In the data rows, zero lies at 4.5, halfway between 4 and 5.
Some points, one per row:
[3 7 1 5 4 5 1 5 5 4 7 7 5 7 4 5 8 6 7 4 6 3 1 5 5 4 4 6 4 4 4 6]
[3 5 4 2 2 4 4 5 2 5 3 3 2 3 4 4 2 6 3 5 6 6 3 6 5 5 4 2 5 5 3 6]
[4 3 5 5 5 5 3 5 7 5 5 3 6 7 3 3 5 7 6 6 4 4 5 7 4 4 5 4 2 2 7 1]
[3 3 4 2 3 3 4 3 5 6 4 4 1 3 2 5 4 7 4 1 5 6 1 6 3 5 2 5 5 3 4 4]
[5 3 2 3 1 7 7 4 0 7 6 5 9 4 6 7 6 3 5 7 7 1 7 4 8 4 5 5 2 7 2 6]
[4 0 4 2 1 5 7 4 0 8 3 5 6 2 6 6 1 4 3 5 6 5 7 4 8 4 5 5 6 6 2 4]
[5 4 3 4 2 6 4 4 0 5 4 5 8 4 5 6 2 4 3 5 6 4 4 2 9 4 5 5 6 6 5 7]
[4 2 5 5 3 4 6 3 4 3 5 3 7 3 8 3 6 3 6 4 4 2 7 2 5 3 7 3 6 5 3 3]
[6 6 5 7 6 4 2 6 9 2 5 5 0 4 3 5 6 4 6 0 1 7 3 3 3 4 1 5 3 4 4 8]
[3 3 3 2 3 4 6 5 2 7 3 4 2 2 4 6 3 6 4 4 6 4 3 5 5 4 3 5 6 5 3 4]
[3 6 5 7 5 2 3 4 9 2 7 7 3 5 4 3 9 5 7 3 1 6 2 5 2 4 3 1 5 3 5 3]
[4 5 6 5 6 3 4 5 5 5 6 2 7 7 5 4 2 6 2 5 2 5 6 4 5 5 8 7 5 5 3 6]
[3 7 3 7 7 5 0 4 7 4 5 3 0 8 2 4 6 6 4 3 3 6 1 6 4 6 5 6 6 3 7 3]
[3 5 6 4 2 3 6 2 5 2 6 6 7 5 8 6 5 2 6 4 3 1 7 6 3 4 5 4 6 4 3 7]
[5 4 6 4 3 3 6 6 5 6 6 6 6 4 7 4 6 2 5 8 2 4 7 3 5 4 4 2 5 7 3 3]
[4 7 4 6 7 3 1 3 9 3 6 3 4 8 2 3 6 6 3 2 1 7 2 6 4 5 6 6 4 2 5 6]
[4 8 3 3 3 4 2 6 4 4 3 3 4 4 3 2 4 6 4 3 5 5 0 7 3 4 2 2 4 4 4 7]
[3 5 4 3 5 7 6 3 1 6 4 5 7 5 6 5 4 4 3 8 4 2 8 5 8 5 7 2 6 5 5 2]
[5 6 6 3 4 5 7 3 1 3 5 5 7 2 5 7 3 4 4 5 3 3 7 6 5 3 4 4 5 5 4 3]
[3 5 4 4 3 3 2 4 6 5 4 4 0 4 2 5 5 8 4 0 4 6 0 6 3 4 0 6 5 3 4 4]
[6 3 6 5 6 6 7 3 3 3 3 6 5 3 5 5 4 4 4 3 3 4 6 3 4 4 5 6 5 4 4 2]
[4 3 4 4 4 6 5 3 5 4 5 3 5 6 4 3 3 5 6 6 4 2 6 6 3 5 6 5 2 3 7 5]
[5 3 5 4 6 7 9 2 1 4 3 6 8 3 7 5 3 4 4 5 4 2 8 4 5 5 6 4 5 5 4 2]
[3 6 3 4 6 6 4 3 3 5 4 6 4 4 4 4 5 6 3 4 3 3 5 6 6 6 4 2 6 3 7 2]
[5 6 5 5 6 6 6 3 4 3 4 7 4 4 4 5 5 6 4 2 2 4 4 4 3 4 4 4 5 4 5 2]
[5 7 4 3 2 5 4 6 3 4 2 3 5 4 4 2 4 5 3 5 7 5 2 6 4 5 3 2 4 5 4 6]
[3 2 3 3 3 5 3 5 1 5 3 3 4 4 5 7 2 5 3 5 6 6 2 4 6 5 4 3 6 5 4 5]
[4 3 6 1 2 5 7 5 3 5 4 5 8 4 9 7 5 2 3 9 7 0 8 5 6 5 6 6 6 7 3 6]
[3 3 3 3 2 4 4 4 2 6 4 5 2 3 4 6 3 6 4 2 5 5 2 5 5 4 3 6 6 4 3 4]
[6 0 6 5 6 6 8 3 1 5 2 7 8 4 6 2 2 2 5 7 5 3 7 1 5 5 6 6 5 6 3 2]
[7 5 5 7 5 4 2 5 7 2 5 5 0 4 3 4 5 3 6 0 1 7 4 2 4 5 2 5 3 5 4 8]
[3 6 5 3 4 5 6 6 5 2 5 4 3 5 7 6 7 4 4 4 7 1 5 7 4 5 5 7 4 5 5 5]
[5 1 6 2 2 6 8 4 4 7 4 4 7 5 6 4 2 4 5 8 4 2 8 6 6 5 7 5 2 4 6 1]
[6 5 6 4 5 6 5 3 2 2 5 4 2 2 5 5 4 3 4 6 4 4 7 4 3 3 3 6 5 4 3 4]
[4 4 5 4 4 3 3 4 6 4 6 3 6 7 4 3 3 5 3 6 4 6 6 7 6 4 6 5 4 5 4 5]
[4 7 4 7 5 5 1 5 6 1 6 2 2 8 4 2 6 6 4 1 6 3 3 7 1 4 5 5 0 3 7 6]
[5 1 7 6 6 6 6 6 4 8 2 5 9 5 6 5 1 3 6 9 7 4 7 2 4 5 8 4 5 7 4 3]
[4 1 6 2 2 5 9 4 4 9 3 6 9 3 6 2 3 4 5 7 4 3 7 5 5 4 5 6 3 4 5 2]
[3 5 1 6 5 4 2 4 6 3 5 4 3 7 4 6 8 5 7 5 6 3 2 4 6 4 4 7 2 3 5 5]
[5 1 6 3 3 4 9 7 3 9 6 6 8 2 7 6 4 0 4 9 3 3 9 3 7 3 7 3 6 9 2 3]
[5 5 5 6 7 5 5 3 5 3 3 6 5 5 4 4 5 6 5 2 3 4 4 3 3 5 4 5 4 3 5 2]
[4 6 2 1 1 6 9 7 0 6 4 5 7 2 5 5 4 5 3 5 7 4 4 6 6 4 4 3 4 6 4 6]
[3 5 5 6 5 3 3 7 4 2 7 3 6 6 5 3 5 5 4 3 2 4 5 4 3 4 7 5 6 7 3 3]
[4 7 4 5 6 6 3 4 4 6 3 2 3 8 4 5 4 4 4 6 5 4 4 4 7 7 7 5 6 5 6 2]
[4 4 5 4 4 4 4 5 7 6 5 4 3 7 3 3 6 6 7 5 2 4 4 6 3 4 4 6 2 2 8 2]
[4 3 3 3 2 6 4 4 0 5 5 5 8 4 5 6 3 4 3 5 7 4 5 4 8 4 4 4 6 5 5 7]
[2 6 2 4 3 4 3 6 4 4 3 2 0 4 3 6 5 7 4 1 5 6 0 7 3 4 3 4 4 4 4 6]
[5 4 5 4 6 7 8 3 2 4 3 6 9 3 6 5 4 4 4 4 4 2 7 3 5 5 5 4 5 4 5 2]
[4 3 6 2 2 3 8 8 4 6 4 5 5 2 7 6 4 4 1 9 7 2 6 5 5 5 5 6 6 8 3 3]
[7 2 6 5 5 5 5 4 4 2 4 4 3 2 5 3 2 1 5 5 2 5 7 3 5 4 3 6 4 5 4 6]
[7 6 5 7 7 4 3 4 8 2 4 6 0 4 2 2 4 4 6 0 3 7 2 4 3 3 2 4 3 3 4 5]
[4 4 4 3 4 7 7 3 0 8 3 4 6 5 6 4 3 3 3 9 4 1 9 5 9 6 8 4 7 5 5 2]
[4 4 4 6 5 2 5 2 8 1 6 6 4 5 6 2 7 4 7 2 2 5 4 5 3 4 3 1 4 3 4 5]
[3 6 4 6 7 6 4 4 4 7 2 3 4 7 5 7 4 5 4 7 7 3 4 3 6 6 8 3 6 5 7 2]
[5 1 3 3 4 6 6 4 1 6 6 3 7 5 6 4 3 2 2 9 3 4 9 7 9 5 7 5 6 5 4 4]
[4 5 6 5 6 3 1 3 8 2 6 3 2 8 3 3 5 8 5 4 6 5 4 8 3 4 5 5 2 1 6 3]
[5 6 5 2 2 5 5 5 1 4 3 2 6 4 5 4 2 4 2 7 7 5 4 6 5 4 4 3 4 5 4 6]
[3 5 5 2 3 4 7 3 4 3 6 5 8 4 8 6 4 2 5 6 5 1 7 6 4 5 5 5 7 5 2 6]
[3 7 5 6 6 5 2 6 6 5 4 3 4 7 3 5 3 6 4 4 5 5 4 4 5 6 7 4 7 5 6 4]
[7 0 6 4 3 5 7 5 1 4 4 4 6 2 6 3 2 0 4 7 4 4 9 3 7 4 5 5 4 7 3 6]
[3 6 3 3 2 3 5 6 5 6 2 3 1 3 3 5 5 7 4 2 4 6 1 7 3 5 2 6 6 4 4 6]
[4 4 6 4 4 4 6 3 7 6 4 7 5 5 3 3 5 6 6 4 3 5 3 6 4 4 3 6 2 2 6 3]
[3 5 4 6 4 3 6 4 5 2 7 4 7 2 7 3 7 3 5 3 2 2 6 4 4 4 6 3 6 5 3 3]
[3 5 5 2 4 2 3 6 5 5 4 6 4 5 5 7 7 5 4 6 6 4 2 6 3 5 2 5 7 6 4 4]
[3 4 3 3 3 3 3 4 5 5 4 4 0 3 2 4 4 8 4 1 5 6 1 6 3 5 1 5 5 3 4 5]
[5 3 3 2 4 5 5 3 3 7 7 4 8 4 5 4 4 4 3 9 5 5 8 6 8 4 5 5 4 4 5 6]
[6 2 3 3 3 6 5 3 3 7 7 4 7 6 6 4 4 2 2 9 4 4 9 6 8 5 6 5 6 5 6 5]
Then 16 other points, each followed by its number:
[4 2 5 5 3 3 7 3 5 4 5 5 7 3 7 3 6 2 7 5 4 4 7 3 4 4 6 2 4 4 3 3] 0
[3 6 5 7 4 2 4 2 9 0 7 5 2 5 5 3 8 5 7 0 1 5 2 5 1 3 3 3 5 2 5 6] 1
[3 3 5 5 4 5 4 4 6 5 5 4 5 7 4 3 4 5 6 6 2 4 5 7 3 4 4 6 1 2 8 3] 2
[4 7 2 6 4 4 0 4 5 3 5 4 4 5 2 6 4 7 3 1 5 7 0 5 5 4 2 5 6 3 6 7] 3
[5 3 6 4 4 6 5 6 5 7 5 4 5 7 5 4 5 5 6 7 3 3 6 6 5 4 6 5 3 3 7 2] 4
[2 8 2 4 4 4 2 7 6 4 4 3 1 5 2 5 7 7 5 3 6 5 0 8 2 4 2 6 4 3 4 7] 5
[5 5 5 1 1 5 6 4 0 4 5 2 6 3 6 4 1 3 2 8 8 4 6 6 5 4 5 3 5 6 3 7] 6
[5 6 2 4 3 4 5 3 4 5 6 6 3 4 3 7 6 5 4 2 5 6 3 5 7 4 2 6 7 2 7 6] 7
[4 5 2 4 6 6 2 3 4 7 5 4 3 6 4 2 6 5 3 6 2 4 5 7 6 6 5 5 6 3 6 3] 8
[7 6 5 8 8 4 2 4 8 1 4 5 0 4 2 3 5 4 7 0 1 7 2 3 2 3 2 6 3 3 4 6] 9
[5 2 6 4 6 6 9 4 1 5 3 6 8 4 6 5 3 3 4 6 4 2 8 2 5 5 7 4 5 5 4 1] 10
[7 2 5 5 4 4 3 5 4 2 5 3 5 4 4 4 3 1 5 6 4 6 6 3 6 5 3 4 4 5 4 7] 11
[7 3 6 3 3 5 5 5 1 4 7 3 7 3 5 6 1 1 3 8 7 5 8 4 7 5 5 6 5 6 4 6] 12
[4 1 3 2 3 7 7 4 1 7 6 5 5 4 5 3 4 3 3 7 3 3 8 7 8 5 6 5 6 5 6 3] 13
[4 4 2 3 3 6 3 5 3 6 6 5 8 6 5 6 7 4 5 6 7 2 4 4 7 4 5 5 3 5 3 6] 14
[6 3 6 5 6 6 9 3 2 4 3 6 6 4 5 3 3 3 4 4 4 3 7 2 4 4 5 6 5 5 4 2] 15
Which of these numbered points is nearest to each point below, ignoring the direction in which the first points spread most? Its number follows each.
[8 0 6 3 3 5 6 4 1 4 5 3 7 3 6 4 1 0 4 8 5 4 9 2 7 4 5 5 4 6 3 6] > 11
[4 4 5 5 6 6 5 4 1 6 2 5 7 5 6 5 4 5 4 8 6 2 7 2 5 5 8 2 5 5 5 3] > 10
[6 5 5 7 6 4 4 5 8 3 5 6 0 3 3 4 5 3 6 2 2 6 3 3 3 4 3 6 3 4 4 7] > 9
[3 7 4 6 4 2 4 2 9 0 7 5 3 5 5 2 8 5 7 0 1 4 2 5 1 4 2 3 5 2 5 6] > 1
[5 1 5 4 2 4 9 3 3 4 5 5 8 2 9 4 5 1 6 6 6 3 9 2 6 4 7 1 6 6 3 2] > 0
[6 2 6 6 6 5 8 3 3 3 4 6 5 4 5 3 3 3 4 4 4 4 6 2 4 4 5 6 4 5 4 3] > 15
[4 7 1 5 5 5 0 4 6 4 6 4 4 8 3 6 9 6 6 4 6 4 0 5 6 4 3 6 2 3 5 6] > 14
[4 6 2 5 4 6 1 5 4 3 5 5 5 6 3 5 4 6 3 3 5 6 1 3 7 4 4 5 5 4 6 6] > 3
[7 2 6 5 5 6 9 7 2 5 3 5 6 1 6 3 3 0 5 6 4 4 9 2 7 3 6 5 4 7 3 5] > 9
[5 3 5 4 4 7 5 7 5 7 5 3 4 7 5 5 5 5 7 7 2 3 6 6 5 5 6 6 3 3 8 2] > 4
[3 7 3 6 7 5 0 3 7 5 5 4 1 7 2 3 7 6 4 4 2 6 1 7 4 6 4 5 6 2 8 3] > 8
[4 3 2 4 2 6 4 4 2 7 5 3 7 5 5 6 7 4 5 6 7 2 5 5 8 3 5 5 3 6 3 6] > 14
[6 2 5 5 4 4 9 4 3 6 3 5 9 1 8 7 7 0 6 8 6 3 8 1 7 4 8 3 4 7 3 3] > 0
[4 3 5 4 4 7 5 7 6 6 5 3 3 7 4 4 6 5 7 5 2 3 5 6 4 5 6 5 2 3 8 2] > 4
[4 3 2 2 4 6 5 3 2 6 7 5 5 4 5 3 5 5 3 5 3 5 7 7 7 5 4 5 7 4 7 4] > 13
[4 5 4 4 3 6 4 5 4 2 6 3 6 6 5 2 5 4 4 4 5 2 6 7 2 4 6 5 1 5 7 7] > 2
[4 4 2 3 2 6 8 3 1 6 6 6 6 3 5 6 5 4 4 4 6 5 5 4 8 4 4 6 6 4 6 6] > 7
[3 7 3 5 6 6 2 3 5 6 5 4 3 6 4 4 6 6 4 6 3 5 4 6 6 6 5 4 6 3 6 3] > 8
[3 8 2 2 2 6 6 6 3 6 4 6 4 3 3 6 5 6 5 2 6 5 2 7 4 3 3 4 4 5 3 7] > 5
[7 7 4 7 7 4 2 4 8 1 3 5 0 4 3 2 5 3 6 0 1 7 3 2 3 4 2 5 3 3 5 5] > 9
[4 6 4 7 8 6 3 3 5 5 3 5 5 6 4 6 5 7 5 5 5 4 3 3 3 6 5 2 5 4 6 2] > 10
[5 1 5 4 3 4 9 3 3 4 5 4 9 2 9 3 5 1 6 6 4 2 9 2 6 3 8 1 5 7 3 2] > 0
[5 6 6 2 2 5 5 5 1 4 5 1 6 3 5 5 2 3 3 7 7 5 5 6 4 5 4 4 5 6 3 7] > 6
[5 1 6 5 4 3 6 4 3 3 4 3 7 3 8 4 6 2 6 5 6 3 7 2 5 4 8 2 6 7 3 2] > 0
[3 3 2 1 1 6 9 8 0 8 3 3 6 1 6 6 3 5 3 5 7 3 4 6 6 3 5 5 5 7 2 6] > 5
[3 4 5 3 1 3 9 2 4 3 6 5 8 3 9 5 5 2 5 5 3 1 9 4 5 3 6 4 6 5 3 6] > 1
[2 8 2 4 4 4 3 7 5 5 5 3 2 5 3 5 6 6 5 3 6 5 0 7 2 3 3 6 5 4 4 7] > 5
[6 1 6 6 6 6 9 3 2 4 3 6 6 3 6 2 2 2 4 4 4 3 8 3 5 4 6 6 5 6 4 2] > 15
[2 8 3 5 4 3 3 2 9 1 7 5 4 6 6 6 6 5 6 0 2 3 3 7 0 4 3 6 6 1 4 7] > 1
[4 7 3 4 4 3 3 2 6 5 5 6 1 4 2 6 6 7 5 0 5 9 0 5 4 4 0 6 5 1 6 7] > 7
[4 5 5 5 5 6 3 6 8 5 5 3 2 8 3 4 6 7 6 4 2 5 3 6 3 5 4 5 2 2 8 3] > 4
[4 2 5 5 4 2 5 4 4 3 5 3 7 3 7 4 7 3 5 3 5 4 6 2 4 4 8 3 6 6 3 2] > 0
[4 7 2 6 5 5 0 3 5 3 5 5 4 6 2 5 4 6 3 2 4 6 1 3 6 4 3 6 6 3 6 7] > 3
[4 5 3 4 5 6 3 4 2 8 4 3 4 7 6 4 4 3 4 9 4 2 6 4 8 6 7 5 7 6 6 1] > 8
[4 5 5 4 4 6 4 3 6 2 5 3 5 5 4 1 5 5 4 4 5 2 5 7 2 5 5 5 1 4 7 6] > 2
[7 4 6 6 5 4 1 5 6 1 6 3 1 5 3 4 4 3 6 2 3 7 2 4 3 5 1 5 3 4 5 7] > 11
[4 4 5 5 5 5 3 6 7 5 6 3 4 8 3 4 6 7 7 6 3 4 5 6 3 4 6 5 3 2 8 3] > 4
[4 5 5 5 5 5 3 6 9 5 5 4 2 7 3 4 6 7 7 3 2 5 3 6 2 5 4 6 2 2 8 3] > 4
[3 4 5 4 4 3 5 3 7 6 4 7 5 5 3 2 6 7 6 2 3 5 2 6 3 4 3 6 2 1 6 4] > 2
[2 7 5 5 4 2 3 4 7 1 8 4 4 4 5 3 9 5 5 0 0 4 3 5 2 4 4 4 6 4 4 5] > 1
[6 2 6 6 6 5 8 3 3 3 3 5 4 4 4 2 3 3 5 3 4 4 6 2 5 4 5 5 4 5 3 2] > 15
[4 3 6 4 4 5 5 6 7 7 5 5 4 7 5 4 6 6 6 4 3 4 4 6 4 5 4 6 1 3 7 3] > 4
[6 5 6 5 4 4 2 4 4 2 7 3 4 4 4 7 2 3 3 6 6 6 4 4 4 5 3 6 4 4 4 7] > 12
[7 4 6 6 6 4 7 6 5 4 4 6 3 3 4 3 4 2 5 4 3 6 6 2 5 4 5 6 4 6 2 6] > 9
[5 1 3 2 3 6 6 3 1 7 7 5 7 5 5 4 4 2 3 9 4 3 9 6 9 5 6 6 6 5 5 4] > 13
[4 4 1 2 3 6 5 6 1 6 6 6 9 6 7 6 6 3 5 9 8 1 6 3 8 4 7 6 4 6 2 5] > 14
[6 5 6 7 7 4 5 4 7 2 4 6 2 4 2 3 4 5 6 0 3 6 2 3 2 4 3 6 3 3 5 3] > 15
[2 8 2 4 4 4 4 8 5 5 5 3 0 4 2 6 6 7 5 1 5 6 0 8 1 3 1 5 4 4 5 7] > 5
[4 5 5 5 5 4 3 2 6 3 5 3 4 7 3 3 3 7 5 4 6 4 6 7 3 4 6 5 1 3 7 3] > 2
[6 6 6 4 3 5 3 4 3 2 7 3 4 4 4 6 2 3 3 6 6 6 5 5 4 5 3 6 4 5 4 6] > 12
[4 6 5 7 9 5 2 4 7 3 3 6 4 6 3 4 6 7 5 2 4 5 2 3 1 6 4 4 4 2 6 3] > 10
[4 6 2 2 1 6 7 8 1 7 5 5 6 1 5 6 4 5 4 4 7 4 4 6 5 4 3 4 4 6 3 6] > 5
[4 5 5 5 5 5 1 5 8 4 5 3 4 8 3 4 7 7 7 6 3 5 4 6 4 4 5 5 2 1 7 3] > 4
[5 3 5 4 6 6 8 3 1 6 2 6 9 4 6 5 3 3 4 7 5 2 8 2 5 5 7 4 5 5 5 2] > 10
[6 4 6 3 3 5 4 6 3 4 7 2 5 4 5 6 3 2 4 5 6 5 5 5 5 6 4 5 5 6 3 5] > 12
[2 9 5 4 4 2 3 2 9 1 5 6 5 6 6 7 6 4 5 3 3 4 3 8 1 5 3 5 6 2 4 7] > 1
Now 16 new points, numbered from 0 again:
[3 6 1 4 3 6 3 5 4 5 6 5 7 5 4 6 7 6 5 4 7 3 3 5 6 3 4 6 2 5 4 6] 0
[3 7 0 4 3 6 3 5 5 5 7 7 6 6 3 6 7 5 5 4 6 4 1 5 4 4 4 5 3 5 4 6] 1
[4 7 2 5 4 4 3 3 5 4 6 7 3 4 2 7 7 6 4 0 5 7 1 5 5 4 0 6 5 2 7 7] 2
[4 2 4 2 2 4 7 4 2 6 3 4 3 2 4 6 2 6 3 4 6 4 4 5 5 4 3 5 7 5 3 4] 3
[2 5 6 6 7 4 5 6 6 5 3 2 5 7 5 7 2 6 4 4 7 5 4 3 4 6 8 4 7 5 5 4] 4
[5 2 6 4 4 5 3 5 6 5 6 3 8 7 4 3 4 6 6 7 5 3 6 6 4 4 6 5 1 2 6 1] 5
[5 5 4 7 6 2 4 4 9 2 5 5 4 4 4 5 9 4 7 2 3 6 2 4 2 4 3 3 4 3 5 3] 6
[7 3 6 5 5 5 6 6 4 3 5 5 4 3 4 4 3 1 5 4 2 5 7 2 5 3 4 5 3 6 3 6] 7
[3 1 5 3 2 4 7 5 2 7 3 4 3 2 5 5 3 6 3 4 6 4 4 5 5 4 3 5 6 5 3 3] 8
[4 4 6 5 4 3 4 4 8 6 5 5 3 6 2 3 6 7 6 3 2 5 2 7 2 5 3 6 1 1 7 3] 9
[4 5 4 4 6 5 5 4 5 6 5 2 6 7 5 3 3 4 3 5 3 5 6 4 7 6 8 6 6 5 5 4] 10
[3 4 3 3 5 7 6 4 2 6 6 5 5 4 4 2 5 4 3 4 2 4 7 6 7 5 5 4 6 4 7 2] 11
[5 5 4 5 5 5 4 4 4 5 4 2 6 7 5 4 3 4 3 7 5 4 7 4 8 6 9 7 6 5 5 4] 12
[5 2 4 1 3 4 8 3 1 8 5 5 6 3 6 4 4 3 4 8 8 4 8 4 9 3 6 5 4 4 3 7] 13
[6 2 6 5 6 5 6 5 4 3 4 5 4 2 4 3 3 3 5 3 3 4 7 2 5 4 4 5 4 5 3 3] 14
[5 3 3 2 2 5 8 3 1 7 6 6 7 2 6 7 3 3 3 5 7 4 6 5 9 4 4 5 6 4 5 5] 15
The same question for these:
[3 5 5 4 4 3 3 4 9 6 5 6 4 6 3 2 6 7 6 2 3 6 1 6 2 5 2 6 2 0 7 3] > 9
[4 2 6 3 2 5 9 5 3 8 4 5 8 4 6 3 4 4 5 6 3 3 7 5 6 4 5 6 2 3 5 3] > 9
[3 8 0 5 4 5 0 5 6 4 8 7 4 7 3 6 8 6 6 3 6 5 0 6 4 4 2 6 3 3 5 6] > 1
[5 4 3 3 2 6 7 3 1 7 6 7 7 2 5 7 4 4 3 4 7 4 5 4 8 4 3 6 7 4 6 6] > 2
[5 6 2 4 3 4 3 2 5 5 5 6 5 3 3 6 5 5 3 1 6 6 1 4 6 3 1 6 6 3 6 8] > 2
[4 4 5 5 5 4 2 5 8 4 6 3 5 8 3 3 6 8 6 6 4 5 4 7 3 4 5 4 2 1 7 3] > 5
[4 1 6 3 3 6 5 5 4 6 5 2 9 7 6 4 3 5 6 9 5 3 9 6 6 4 7 4 2 3 6 2] > 5
[5 5 4 4 5 2 2 3 7 5 6 4 1 7 3 4 6 6 4 5 6 6 4 6 4 4 4 4 3 2 4 6] > 13
[5 4 5 3 4 5 6 5 3 5 6 2 9 6 7 3 2 4 2 7 3 5 8 4 8 5 9 6 6 6 4 6] > 10
[5 1 3 0 1 7 9 3 0 7 6 6 8 1 6 5 3 2 2 7 6 3 8 5 9 4 5 6 7 5 5 4] > 15
[7 5 5 7 6 4 6 7 6 5 4 6 3 3 4 3 5 2 6 4 4 7 5 2 5 3 4 5 3 7 3 7] > 7
[7 4 6 5 4 4 2 5 4 2 6 3 4 5 4 5 4 2 5 5 4 6 5 4 5 5 3 5 4 5 4 7] > 7
[4 4 6 7 7 3 1 7 7 4 2 3 3 7 4 6 4 6 6 2 6 6 2 3 2 6 7 1 6 5 6 6] > 4
[3 9 4 8 8 4 0 5 9 2 4 2 0 8 2 5 6 7 4 0 4 7 0 5 3 6 5 6 5 2 6 5] > 12
[3 3 4 3 2 4 5 4 3 5 4 4 2 3 4 6 3 6 3 3 5 5 3 5 5 4 3 5 7 4 3 4] > 3
[5 3 4 2 1 5 9 2 1 7 4 6 7 3 6 6 3 4 3 6 6 5 6 4 8 3 5 6 6 5 3 6] > 15
[3 6 3 5 5 2 1 4 6 4 4 4 0 4 1 5 5 8 4 0 4 7 0 7 2 4 1 5 6 2 5 4] > 3
[3 5 1 3 3 6 5 5 2 6 7 6 8 5 5 6 7 3 5 7 8 3 4 4 6 3 6 6 4 6 3 6] > 1
[4 6 5 5 6 6 3 4 4 7 4 3 6 6 5 5 4 4 3 9 5 3 6 4 7 5 8 4 6 5 6 2] > 12
[3 6 3 4 5 6 6 3 3 6 5 6 6 5 5 4 5 6 4 5 2 3 6 5 6 5 5 2 6 4 6 2] > 11
[5 3 4 2 3 3 7 3 4 7 4 5 3 4 5 3 3 5 5 6 6 5 6 5 7 4 4 6 4 3 4 5] > 13
[4 8 2 3 3 6 6 6 4 6 6 6 5 3 4 6 5 6 5 2 6 4 2 6 4 4 2 4 3 5 3 7] > 1
[3 7 6 3 4 3 4 4 7 3 4 6 5 6 6 6 7 5 4 6 6 4 3 7 3 5 3 5 6 5 3 6] > 1
[5 4 6 7 8 4 4 4 7 2 3 7 2 4 3 2 4 5 6 1 3 5 3 2 2 5 4 6 4 3 5 3] > 14
[4 4 6 4 4 4 4 5 8 6 5 6 4 6 3 3 5 7 6 3 2 5 2 6 2 5 4 7 1 1 7 4] > 9
[3 7 3 4 4 5 3 5 9 2 5 5 2 4 4 4 8 6 4 3 3 5 1 6 1 5 2 6 2 3 7 7] > 1
[3 6 5 8 9 4 0 6 9 3 2 3 0 8 3 6 5 8 5 2 6 7 0 3 2 6 6 2 5 3 7 4] > 4
[4 5 2 4 4 5 4 3 5 5 5 6 5 4 2 5 6 6 3 1 5 6 2 6 5 4 1 6 6 2 6 7] > 2
[5 3 4 2 2 4 8 3 2 7 5 5 5 4 5 4 4 5 3 6 6 6 6 4 7 4 4 5 4 4 3 5] > 13
[5 5 2 3 3 4 6 2 3 6 6 7 7 4 4 6 5 4 4 4 5 5 4 5 7 4 3 5 6 3 5 6] > 2
[6 4 6 7 7 4 6 4 6 2 3 7 3 4 3 3 4 5 5 1 4 5 3 3 2 4 4 6 4 3 5 2] > 14
[3 6 5 7 8 4 3 6 7 4 3 2 3 8 4 7 3 7 5 2 7 6 2 2 4 6 7 4 6 5 6 4] > 4
[5 3 6 3 4 5 5 5 5 6 5 3 7 7 5 3 4 6 6 9 6 4 8 6 6 3 7 4 1 3 5 3] > 5
[3 5 6 6 6 5 3 6 5 6 3 4 5 6 5 6 3 5 5 6 6 5 3 3 4 6 6 2 6 6 5 5] > 4
[4 0 7 3 2 6 9 6 4 8 4 5 8 5 6 3 4 4 6 8 4 2 8 5 5 4 6 7 2 4 6 2] > 9
[4 3 6 3 3 3 5 7 4 7 4 6 2 3 5 5 4 5 3 5 6 4 4 6 5 4 2 5 6 6 3 2] > 8
[4 2 6 4 4 5 5 5 5 6 6 3 7 7 5 3 4 6 5 9 6 4 7 6 6 4 6 5 2 2 5 3] > 5
[3 5 3 4 3 3 2 4 6 5 3 5 0 4 1 5 5 8 4 0 5 7 0 6 2 4 0 5 6 3 4 5] > 3
[6 2 6 6 7 5 6 4 5 4 2 6 5 4 4 2 3 3 5 4 5 4 5 2 3 5 6 6 3 5 4 3] > 14
[3 5 6 7 8 3 1 6 8 4 4 3 4 7 4 7 3 6 5 4 5 7 2 3 3 5 6 2 6 5 5 6] > 4
[4 2 6 5 6 6 4 6 4 7 2 3 6 6 6 7 2 4 5 8 8 4 6 2 6 6 9 1 5 7 5 4] > 4
[4 2 7 4 3 5 8 6 6 8 5 5 6 6 6 4 5 5 6 6 3 4 6 5 5 5 5 6 2 3 6 2] > 9
[5 2 5 5 5 6 8 3 1 4 3 6 8 3 6 4 3 3 4 5 5 1 8 3 5 4 7 5 5 6 4 2] > 14
[4 5 5 8 7 2 1 4 9 0 5 4 1 5 5 5 9 6 7 0 5 7 0 3 1 5 5 2 4 3 5 4] > 6
[3 4 5 6 6 5 4 6 5 6 3 3 6 5 5 7 2 4 5 7 6 5 5 2 4 6 7 2 5 7 6 4] > 4
[4 7 5 6 7 3 2 3 8 3 6 2 4 7 3 4 5 6 3 2 2 7 3 5 5 6 6 6 4 3 6 5] > 10
[4 6 5 5 6 3 0 4 8 3 8 4 5 7 3 2 5 6 3 3 2 7 4 6 4 5 5 5 4 3 5 6] > 10
[4 6 1 4 5 5 3 3 5 5 6 6 3 5 2 6 7 5 4 2 4 7 2 6 6 5 2 5 5 2 7 5] > 2
[4 3 6 4 4 6 5 5 4 6 5 2 7 7 5 4 4 5 6 9 4 3 8 5 6 4 7 5 3 4 6 2] > 5
[4 4 5 4 3 3 6 4 7 6 4 6 4 4 4 2 5 7 6 3 4 5 3 6 4 4 3 7 2 2 6 4] > 9
[4 1 6 3 3 7 8 6 4 9 4 4 6 5 7 4 3 4 5 8 3 2 9 6 6 5 6 6 2 4 6 2] > 9
[5 1 6 2 3 4 7 4 3 7 5 3 8 6 6 2 3 3 5 9 7 3 9 5 8 3 8 4 2 3 4 3] > 5
[3 8 5 6 6 2 0 6 9 1 8 3 4 8 3 2 5 7 3 1 1 7 2 6 3 5 5 6 5 4 4 5] > 10
[3 7 2 5 6 6 1 3 6 5 7 4 1 6 3 3 7 6 4 3 1 5 3 8 5 6 2 5 6 2 8 3] > 11
[4 6 3 4 5 2 3 1 7 5 5 6 0 5 2 5 6 7 5 2 5 8 1 5 4 4 2 5 3 1 4 6] > 13
[3 4 4 4 4 1 2 6 6 7 4 6 0 4 3 6 5 7 3 2 5 6 0 6 3 5 1 5 6 4 5 2] > 8
